Each row is where one point has got to under a steady rotation. How many steps took it there?
The counts run from 0 to 294.
[110 167 142 132 182 100 125 130  84 116 144 125] -> 287
[112  77 121 143 145 141 155 150  97 143 155  89] -> 42
[132 166 174  99 156  77 134 116 137 120 122 111] -> 126
[ 91 138 123 159 169 156 103 138  96 103 156 106] -> 33
[119 145 183  88 125  86 140 123 157 127 123 109] -> 148
[ 94 114 132 113 144 102 166 157  87 158 151 112] -> 267
[ 65 155 150 139 143 150  93 136 117 103 145 120] -> 222
[ 92 158 182  94 123 102 117 123 158 112 125 114] -> 169
[164  89 148 115 133 109 159 125 152 129 132  75] -> 128
[ 99 120 177  90 104 108 147 135 162 137 127  98] -> 170
[111 155 150 113 172  82 145 134  90 133 142 125] -> 293
[140 125 156  96 152  74 169 132 113 148 139 106] -> 100
[130  89 123 131 155 111 165 148  92 148 150  88] -> 284
[135 167 149 123 185  94 121 120 104 105 136 114] -> 93
[153  95 116 156 175 134 140 135 103 117 146  82] -> 75
[ 58 124 157 109 120 119 142 154 105 148 146 115] -> 229
[ 65 154 173 105 115 121 114 135 142 118 132 117] -> 196
[ 53 154 153 115 128 124 123 149 105 134 144 123] -> 13
[110 123 140 114 155  88 162 150  86 154 146 109] -> 283
[142  85 116 149 166 136 149 142  96 129 154  87] -> 64
[ 65 153 143 144 146 148  98 134 113 102 148 118] -> 12
[ 92  97 159 101  96 129 149 144 153 141 140  96] -> 192
[119 168 178 110 146 102 110 115 153  97 122 111] -> 147
[ 89 167 176 113 129 119 101 119 156  96 122 110] -> 174
[ 98 151 183  92 114  96 132 125 159 124 126 108] -> 164
[ 56 147 169 101 110 119 126 145 132 132 138 120] -> 207
[109 132 180  89 112  91 146 129 157 133 121 106] -> 159
[ 96  82 126 147 124 167 134 152 124 131 155  83] -> 10
[ 84  80 142 127 103 150 146 152 135 142 148  88] -> 214
[113  83 113 154 147 156 141 150 103 127 158  89] -> 37
[116  90 129 124 144 115 167 152  89 154 155  98] -> 273
[103 105 118 165 161 162 118 142  98 114 155  94] -> 253
[ 92 148 124 155 177 140 103 135  87 104 151 114] -> 44
[133 159 167 129 159 115 104 111 153  86 125  98] -> 141
[ 97  86 128 153 132 170 120 142 128 118 150  83] -> 5
[116  82 115 153 155 148 148 150  95 136 158  85] -> 263
[ 93 106 137 155 133 176 105 136 143 104 149  88] -> 210
[ 74 148 147 142 142 152  85 133 131  96 139 109] -> 211
[151 155 150 131 181 108 112 112 134  92 127 101] -> 114
[102 156 151 113 166  87 151 142  81 142 145 124] -> 67
[171 102 134 149 175 122 140 121 123 108 139  77] -> 102
[127 150 169  90 145  70 152 123 133 131 126 109] -> 121
[125 162 135 142 189 107 118 125  87 103 146 117] -> 292
[116 158 153 111 172  77 146 133  93 132 142 124] -> 83
[ 56 136 159 106 112 124 134 149 119 142 143 121] -> 218
[ 76 150 132 150 164 146 102 140  96 104 154 115] -> 28
[ 70 159 143 122 157 116 121 146  87 130 148 127] -> 255
[133 147 165  95 157  70 161 128 113 142 134 110] -> 105
[106  82 123 130 141 127 167 152  88 152 155  96] -> 47
[ 79 161 139 136 171 119 118 139  85 115 150 125] -> 260
[144 123 123 160 193 131 120 127  99 105 150  90] -> 291
[144  87 159 113 118 127 147 127 174 124 128  75] -> 155
[167 131 138 153 181 122 117 117 129  92 133  88] -> 108
[150  92 159 108 121 110 154 129 162 130 129  78] -> 144
[ 68 105 146 113 113 128 152 158 107 157 148 109] -> 14
[ 71 140 175  94 101 116 130 138 151 129 132 112] -> 191
[137 167 157 114 179  86 126 114 112 108 130 117] -> 104
[121 155 179  91 138  80 139 120 146 122 126 113] -> 137
[157  98 149 135 144 139 126 119 169  99 126  71] -> 145
[ 79 124 173  98  98 113 140 141 152 140 131 106] -> 186
[117 166 143 129 184  98 124 129  88 112 140 123] -> 77
[ 86  82 139 124 111 147 144 154 129 146 151  92] -> 4
[143 164 163 125 171 104 109 107 143  89 129 103] -> 125
[139 166 155 125 180  94 113 113 123  96 131 108] -> 109
[146 140 160 131 153 131 102 109 164  84 124  88] -> 146
[145  94 152 133 125 143 129 121 175 105 132  70] -> 161
[169  95 145 129 146 126 140 119 162 108 130  74] -> 134
[164  95 151 113 142  96 169 128 136 137 135  81] -> 117
[ 61 154 145 122 144 116 124 146  91 130 149 130] -> 29
[125  87 158 113 104 132 145 136 172 132 132  79] -> 171
[ 72 150 137 150 157 152  97 138 102 106 156 117] -> 238
[ 99  79 121 149 133 157 142 154 108 138 157  86] -> 26
[ 84 139 146 143 136 162  84 123 147  92 138 102] -> 200
[ 83  82 135 123 116 145 153 160 118 153 153  96] -> 230
[103 115 145 148 130 171  99 126 156  93 138  87] -> 194
[ 90 160 137 137 177 117 114 134  83 119 149 124] -> 50
[102  93 116 164 145 162 120 142 110 117 155  90] -> 242
[ 96  83 125 155 134 170 126 145 121 121 152  85] -> 231
[151  88 119 145 167 128 155 138 100 132 153  81] -> 290
[ 87 160 144 121 166  97 138 143  78 133 146 125] -> 56
[128 113 142 110 153  83 172 144  93 152 145 106] -> 294
[134  86 157 124 117 142 138 127 176 120 131  74] -> 166
[ 77 141 143 115 151 107 148 153  86 147 149 121] -> 261
[ 91 106 119 167 151 167 110 139 110 108 153  97] -> 237
[ 92  98 129 158 137 173 109 140 129 110 154  86] -> 226
[ 95 149 159 135 136 149  90 117 158  87 134 102] -> 184
[ 82 157 143 120 158 102 136 147  76 134 144 126] -> 266
[ 78 162 176 105 119 123 105 126 151 111 130 117] -> 185
